Some points, one per row:
[ 1.0 -1.2  0.6  0.2 -1.5 -1.4 -1.2 -0.9  0.2 -0.6 -1.0 -0.1 -1.2 -0.5
 -0.2  0.2 -0.1 -1.6]
[-1.0 -0.7  2.6 -0.3  0.9 -1.8 -1.4 -0.2  2.5 -0.2 -1.5  0.4  2.2  0.6
  1.6  0.0  0.6 -2.1]
[-1.2  0.3  0.6 -0.6  2.5  0.8  0.3  0.5  0.4  0.5  1.0  0.4  1.9  0.1
  0.4  0.2 -0.1  0.1]
[-0.4  0.3 -0.1 -0.2  1.2  1.0 -0.1  0.1  0.0  0.0  0.6  0.3  0.2 -0.4
  0.1  0.1  0.0  0.5]
[ 0.2 -0.6 -1.5  0.6 -0.6  0.3  0.8  0.4 -1.1 -0.2  0.6 -0.2 -0.8 -0.3
 -0.4  0.1  0.0  0.7]
[ 1.6  0.2 -0.7  0.3 -1.9 -0.2 -0.4 -0.9 -2.2 -0.6 -0.8 -0.7 -2.8 -0.8
 -1.7 -0.5 -0.1 -0.1]
[-2.0 -1.4  4.9 -1.7  1.9 -2.4 -3.2 -0.2  4.7 -0.4 -1.9  0.3  4.3  1.0
  2.8  1.1  0.3 -2.6]
[-0.7 -0.3  0.9 -0.8  0.3 -1.0  0.9 -0.2  0.9  0.1  0.8  0.6  0.9  0.3
  0.2  0.5 -0.3  0.9]
[ 1.1  0.2 -1.5  0.9 -2.8  0.1 -1.1 -1.4 -1.7 -1.0 -1.6 -0.3 -3.7 -0.6
 -1.4 -0.3 -0.3 -0.8]
[-1.8  0.7 -1.0 -0.5  1.8  0.9  1.8  1.5  0.6  1.1  2.5  1.0  2.3  0.4
  0.9 -0.2 -0.4  2.1]
[ 0.7 -0.2 -0.2  0.2 -1.8 -0.9 -0.2 -0.8 -0.4 -0.8 -0.9 -0.6 -1.3 -0.5
 -0.7 -0.1  0.2 -0.9]
[ 1.1 -0.5  0.0 -0.1 -1.4  0.1 -0.6 -1.0 -0.9 -0.2 -1.0 -0.5 -1.2 -0.2
 -0.4  0.3 -0.5 -0.7]
[ 1.4  0.6 -1.2  0.8 -1.3  0.6  0.5 -0.1 -2.1 -0.5 -0.1 -0.8 -2.8 -0.6
 -1.3 -0.5  0.3  0.4]
[-1.6  0.5 -1.0 -0.6  3.1  2.1  1.1  1.4 -0.7  0.7  2.5  0.4  1.6  0.3
  0.4  0.0 -0.2  1.3]
[-0.3 -0.4  1.1  0.1  0.9 -0.7 -0.5  0.1  0.8 -0.5 -0.5 -0.2  1.5  0.3
  0.3  0.2  0.5 -0.9]
[-0.5  0.4 -1.1  0.1  0.7  0.5  2.1  0.8 -0.1  0.4  1.6  0.5 -0.5  0.3
 -0.7 -0.1 -0.4  2.2]
[-1.4  0.6 -0.5 -0.7  3.1  1.1  1.5  1.0  0.6  0.8  2.5  0.2  2.2  0.4
  0.9 -0.1  0.0  1.5]
[ 0.5 -0.9  1.1  0.5 -1.9 -2.0 -0.8 -0.9  0.8 -0.3 -1.7 -0.3 -0.2  0.2
 -0.4  0.3  0.1 -0.7]
[ 0.0  1.5 -3.0  0.2 -1.0  1.5  1.8  0.5 -1.7  0.5  1.3  0.3 -1.9 -1.3
 -1.4 -0.9  0.0  2.4]
[-1.2 -0.1  1.4  0.1  1.5  0.5 -1.0  0.2  1.2  0.4 -0.3  0.5  1.5  0.5
  1.0 -0.2 -0.3 -0.3]
[-0.8  0.3 -2.0  0.6 -0.3  0.6  2.2  0.5 -0.9  0.7  1.5  0.0 -0.3  0.0
 -0.5 -0.2 -0.5  1.9]
[-1.8 -0.8  3.3 -1.5  2.5 -1.1 -2.0  0.4  3.5 -0.4 -0.9  0.1  3.7  1.2
  2.1  0.6 -0.1 -1.2]
[-1.4 -0.3  2.5 -0.8  1.1 -0.7 -0.5  0.1  2.5 -0.3 -0.3  0.6  2.8  1.1
  2.1  0.4 -0.2 -0.5]
[ 1.1 -0.2 -0.9  0.8 -2.7  0.1 -1.3 -1.4 -1.6 -0.3 -1.7 -0.5 -3.2 -0.8
 -1.5  0.4 -0.1 -0.7]
[-0.1  0.4 -0.1 -0.2 -1.1  0.1 -0.7  0.0  0.5  0.1 -0.8 -0.2  0.0 -0.7
  0.2 -0.8  0.4 -0.3]
[ 0.0 -0.4  0.5 -0.1  0.2  0.1 -0.5  0.6  1.3 -0.3 -0.5  0.6  0.4  0.3
  0.5 -0.1  0.4 -0.2]
[ 0.7 -1.5  3.9 -0.4 -1.2 -2.2 -3.2 -1.3  2.3 -1.0 -3.5 -0.6  0.9  0.1
  1.2  0.8  0.3 -3.0]
Here are 24 more points, each followed by its number:
[-1.6 -0.1  2.6 -1.3  1.3 -0.5 -2.0 -0.4  2.6  0.3 -0.9  0.3  2.6  0.3
  1.4  0.9  0.3 -1.4] 0
[ 0.8 -0.3 -0.9  0.0 -2.6 -0.3 -1.0 -0.9 -0.7 -0.8 -1.0 -0.2 -2.2 -0.7
 -0.5  0.3  0.1 -1.0] 1
[ 0.6  0.2  1.6  0.4  1.4  0.7 -0.5  0.2 -0.4  0.2  0.1 -0.3 -0.2  1.1
  0.3  0.1 -0.3 -0.2] 2
[-0.4  0.3 -0.8 -0.7  1.1  0.6  0.3  0.4 -0.4  0.3  0.7  0.0  0.3 -0.4
 -0.1  0.3 -0.1  1.1] 3
[ 0.7  0.1 -0.7  0.0 -0.6 -0.4  0.2 -0.4 -0.2 -0.2 -0.4 -0.3 -0.6  0.1
  0.0  0.2 -0.1 -0.1] 4
[ 1.0  1.0 -3.1  0.0  0.7  2.9  2.4  0.2 -3.4  1.0  2.3 -0.5 -2.2 -1.1
 -1.7 -0.5 -0.4  2.0] 5
[-1.5 -0.8  4.2 -1.0  1.8 -1.4 -1.4  0.5  3.5  0.2 -0.9  0.9  3.8  1.0
  2.1  0.4 -0.2 -0.4] 6
[ 0.6 -0.9  2.2 -0.2 -0.8 -0.8 -2.3 -1.1  1.5 -0.6 -1.9 -0.3  0.2 -0.3
  0.8  0.3  0.0 -2.1] 7
[-1.5 -0.3  1.3 -1.4  2.4  0.7 -0.5  0.7  1.2  0.3  1.2  0.5  2.7  0.7
  1.5  0.4  0.0 -0.5] 8
[ 1.2 -0.6  0.9 -0.2 -1.9 -1.6 -1.4 -1.4  0.5 -0.5 -2.1 -0.8 -0.5 -0.2
  0.0  0.1  0.0 -1.8] 9
[-1.9  0.9 -0.3 -0.4  2.7  1.5  0.3  0.8  0.1  0.6  1.3  0.4  1.2  0.2
  0.3 -0.6  0.1  1.1] 10
[-0.9 -0.1  0.6 -1.6  1.6  0.1 -0.3  0.5  2.0 -0.3  0.1  0.6  2.1  0.2
  0.8  0.5  0.3 -0.2] 11
[-0.4 -0.2  0.7  0.8 -0.1 -0.3 -1.1  0.2  0.4 -0.4 -0.7  0.7  0.3  0.5
  0.4 -0.6 -0.1 -0.9] 12
[ 0.0  1.1 -1.9  0.9  1.9  1.8  3.2  1.5 -2.1  1.0  3.1 -0.2 -0.1  0.2
 -0.6 -0.7 -0.3  2.9] 13
[ 1.0  0.7 -1.3  1.0 -0.5  0.3  1.7  0.3 -2.2  0.1  1.0 -0.8 -1.0  0.1
 -0.5  0.1 -0.3  1.3] 14
[-0.3  1.2 -1.6  0.2  0.0  0.7  0.6  1.0 -0.5  0.5  0.5  0.3 -0.6 -0.3
 -0.5 -1.1  0.4  1.5] 15
[-0.2  0.0 -0.7 -0.2 -0.1  0.1  0.0  0.1 -0.2 -0.3  0.2  0.1 -0.7 -0.2
 -0.4  0.1 -0.1  0.3] 16
[-0.3  0.9 -1.7  0.6  2.2  1.7  2.5  1.5 -1.1  0.7  2.2  0.7  0.2  0.0
 -0.4 -0.7 -0.1  2.1] 17
[-1.4  0.9 -1.6 -1.0  2.1  1.5  1.0  1.4 -1.0  0.5  1.8  0.1  1.0  0.2
 -0.1  0.2  0.5  1.9] 18
[ 2.4  0.6 -3.9  1.3 -2.4  0.8  1.7  0.0 -3.9 -0.5  0.3  0.0 -4.5 -1.3
 -2.7 -0.1  0.2  1.1] 19
[ 0.1  1.0 -1.0 -0.8  1.3  1.9  1.0  0.3 -1.2  0.6  1.7 -0.3 -0.1 -0.6
 -0.3  0.1  0.0  0.4] 20
[-0.8 -0.3  1.4 -0.6  1.1 -0.1 -1.1  0.0  0.6  0.2 -0.1  0.1  1.2  0.7
  1.0  0.4  0.0 -0.5] 21
[ 1.0  0.3 -4.0  0.2 -1.3  1.7  2.0  0.4 -1.8  0.2  0.9  0.3 -2.1 -0.9
 -1.4 -0.5 -0.7  2.0] 22
[-1.7 -0.3  1.8 -0.8  2.3 -0.3 -0.1  0.8  1.0  0.1  1.2  0.7  2.1  0.9
  1.2  0.0 -0.8 -0.1] 23
Which of these numbered points is nearest to each point below, ignoring the 2 directions in which the first points spread most? Its number follows each.
[ 0.4 -0.4  1.0  0.5 -0.8 -1.0 -0.3 -0.4  0.1 -0.7 -1.3  0.4 -0.3  0.0
 -0.8 -0.3 -0.1 -0.9] > 17
[-0.3  1.0 -3.2  0.4  1.8  1.8  2.2  1.8 -1.1  0.9  2.6  1.5 -0.7 -0.2
 -0.8 -0.6 -0.1  2.9] > 19
[ 2.5 -0.1 -1.2  1.1 -2.4 -0.2  0.2 -1.1 -2.6 -0.8 -0.6 -1.1 -3.2 -0.4
 -2.0  0.9  0.0 -0.9] > 14
[ 2.0  0.0 -0.1 -0.2 -2.6  0.1 -0.9 -1.9 -1.1  0.0 -1.4 -1.7 -2.3 -0.6
 -0.8  0.4  0.2 -1.6] > 20
[ 0.1 -0.3 -0.7  0.3 -0.6  0.2  0.0 -0.3 -0.5 -0.4  0.4  0.2 -0.4  0.1
  0.0  0.4  0.1 -0.1] > 1
[ 2.2 -0.1 -2.5  1.3 -4.7 -0.8 -0.6 -1.5 -2.5 -0.6 -1.3 -1.1 -4.5 -1.1
 -2.3  0.3  0.2 -1.1] > 1
[ 1.5 -0.8 -0.6  0.6 -2.7 -0.9 -0.8 -1.0 -0.7 -0.4 -0.6 -0.3 -2.7 -1.0
 -0.9  0.1 -0.1 -1.2] > 1
[-1.4 -0.5  3.8 -0.9  0.6 -1.7 -1.6 -0.3  3.1 -0.6 -1.6 -0.4  3.0  0.8
  1.9  0.1  0.4 -2.5] > 9
[ 1.3 -0.4 -0.3  0.6 -0.9  0.2 -0.1 -1.0 -1.9 -0.2 -0.4 -0.7 -2.1  0.0
 -0.7  0.7  0.0 -0.3] > 21
[-0.2  0.7 -2.1 -0.6  1.4  2.1  1.4  0.8 -1.8  0.7  1.8  0.3  0.0 -0.1
 -0.8  0.0 -0.1  1.1] > 8
[-0.3  1.2 -2.1  0.0  0.0  1.3  1.3  1.3 -0.7  0.4  1.5  0.3 -0.5 -0.3
 -0.5 -1.2  0.1  2.1] > 15
[ 1.5 -0.1 -2.2 -0.2 -3.4  0.2 -0.1 -0.7 -1.8 -0.7 -1.1 -0.8 -3.6 -1.4
 -2.0  0.1  0.1  0.2] > 11
[ 0.6 -0.8  0.0 -0.3 -0.7  0.1 -1.2 -1.1 -0.4  0.0 -0.5 -0.6 -0.4 -0.3
 -0.3  0.3  0.0 -0.8] > 8
[-0.9  1.0 -0.4 -0.5  0.5  0.8  0.2  1.1  0.8  0.1  0.7  0.3  0.9  0.0
  0.3 -0.9  0.6  1.0] > 15
[ 1.4  0.1  0.1 -0.3 -1.6  0.2 -0.5 -1.6 -1.0 -0.2 -1.0 -1.4 -1.5 -1.0
 -0.4  0.0  0.0 -1.3] > 20
[ 1.0 -0.3 -1.1  0.0 -1.8  0.0 -0.3 -0.8  0.4 -0.3 -1.6 -0.1 -1.1 -0.3
  0.0  0.2 -0.2 -0.6] > 22
[ 0.1 -1.3  2.4 -0.5 -1.1 -1.6 -1.9 -0.7  3.0 -0.5 -2.6  0.0  1.5  0.4
  1.8  0.2  0.1 -2.1] > 22
[-0.6 -0.1 -0.5 -0.7  1.1  0.2  0.0  0.7 -0.2  0.1  0.7  0.0  0.4  0.0
  0.0  0.5 -0.1  0.9] > 3
[-1.1  0.9 -0.8  0.1  0.9  1.0  0.8  1.3  0.5  0.6  0.8  0.2  0.6 -0.4
  0.1 -1.2  0.2  1.8] > 15
[ 0.8  1.4 -3.1  1.1  0.3  1.8  3.4  1.0 -3.5  0.6  2.7 -0.5 -2.1 -0.4
 -2.1 -0.7 -0.2  3.1] > 13
[ 0.3 -1.2  3.1  0.2 -0.1 -1.8 -1.7 -0.2  2.3 -0.6 -1.8  0.0  1.9  0.7
  1.5  0.4  0.4 -2.4] > 17
[-1.9  0.1 -0.2  0.3  3.3  0.6  1.3  1.7  0.3  0.6  1.6  1.1  3.0  0.8
  0.2 -0.3 -0.2  1.8] > 17
[ 1.5  0.1  0.2  1.0 -0.2  0.5 -0.6 -0.3 -1.6 -0.2 -0.6 -0.2 -2.3  0.5
 -0.3  0.3 -0.2 -0.6] > 2
[-0.6  0.6 -0.2  0.3  1.5  1.1 -0.2  0.5 -0.3  0.4  0.8  0.2  0.2 -0.1
  0.2  0.1  0.3  0.3] > 10
[-0.2 -0.9  0.6 -0.3 -0.4 -0.6 -0.3 -0.4 -0.7 -0.3 -0.5  0.1 -0.9  0.1
 -0.2 -0.1 -0.8 -0.5] > 23
[-0.2 -0.9  0.6 -0.3 -0.4 -0.8 -0.2 -0.3 -0.9 -0.4 -0.2  0.0 -1.1  0.1
 -0.2 -0.2 -0.6 -0.6] > 23
[-2.5  2.2 -2.6 -0.1  4.6  3.3  3.2  3.5  0.0  1.8  4.2  1.4  2.3  0.2
  0.7 -1.0  0.0  4.2] > 15
[-0.7 -1.1  3.2 -0.8  0.5 -1.8 -1.4 -0.4  2.7  0.2 -1.3  0.8  2.1  1.0
  1.8  0.4 -0.2 -0.8] > 6
[-1.7 -0.4  1.6 -0.2  3.5  0.4  0.5  1.6  1.4  0.7  1.5  0.5  3.3  1.4
  1.8 -0.1  0.4 -0.1] > 17
[-0.2 -0.4  0.5 -0.2  0.4  0.2  0.5  0.2  0.3  0.4  0.3  0.7  0.6  0.1
 -0.2  0.3 -0.2  1.2] > 6
[-0.6  0.0 -0.6 -0.1  1.3  0.7  0.7  0.5 -1.6  0.3  1.4  0.3 -0.7 -0.2
 -0.3 -0.2 -0.8  1.0] > 23
